In the rows, zero is written as 128.
Families of rows that turns and mirrors carry onto each other, the same ones carrying the whole set onto itself: the rest of each named row's family, in list order
7 families of 4 rows
guz: [107 151 110 158 143 131 112 122 103 111 140 158 133]
loz: [135 175 128 114 113 142 136 144 125 123 138 116 120]
ledus: [130 177 125 114 116 141 136 129 110 119 140 126 129]
Kava: [160  99 127 132 128 122 129 136 160 127 135 152 111]
meb: [156 107 139 137 125 117 133 138 152 134 142 142 102]
betov: [132  97 133 117 138 141 114  95 133 160 109 139 145]
Vit: [133 168 141 121 127 125 139 135 126 119 128  99 145]
Lenos: [128 174 116 121 125 129 140 133 110 126 139 105 133]
Fop: [160 101 123 127 128 116 128 124 161 140 141 135 105]
tek: [106 141 115 164 136 120  96 138 101 120 148 141 128]
daz: [102 138 109 159 141 129 100 133 103 117 151 140 144]
dokal: [122  99 124 121 134 143 130  98 122 166 114 139 154]
Baki: [127  95 130 128 146 129 118 104 134 166 109 123 150]
tomag: [ 99 140 104 164 148 138 112 121 108 128 137 153 147]
Dumil: [107 126 119 158 135 129  99 137 105 117 155 142 157]
Gote: [122  92 121 132 151 125 115  93 122 160 115 135 149]
lofur: [163 107 142 114 116 114 125 136 148 135 134 127 105]
loril: [158 117 126 131 131 119 128 131 157 137 123 145  90]
met: [130  96 119 122 140 142 121  92 127 170 119 141 143]
zalo: [105 146 119 160 138 135 103 141  99 115 138 152 140]
Budi: [129 177 130 116 125 129 133 139 116 114 131 107 132]
dova: [134 106 129 116 145 150 132  90 129 163 122 134 152]
pafe: [161 108 135 128 126 119 130 130 158 140 125 143 101]
kigol: [121 173 123 112 119 127 130 132 109 132 124 103 135]
kot: [157  95 134 127 123 118 116 143 156 144 135 124 111]
Kegil: [126 105 113 118 136 149 117  94 118 170 116 143 136]
bifet: [137 176 127 111 127 135 129 127 117 126 129 101 129]
noni: [110 136 106 158 140 126  93 135 107 110 142 150 136]

The rest of the family of daz: met, Budi, pafe
The rest of the family of Vit: Dumil, loril, Kegil
The rest of the family of betov: Lenos, Fop, zalo
The rest of the family of lofur: loz, tomag, Gote
The rest of the family of Kava: tek, dova, kigol

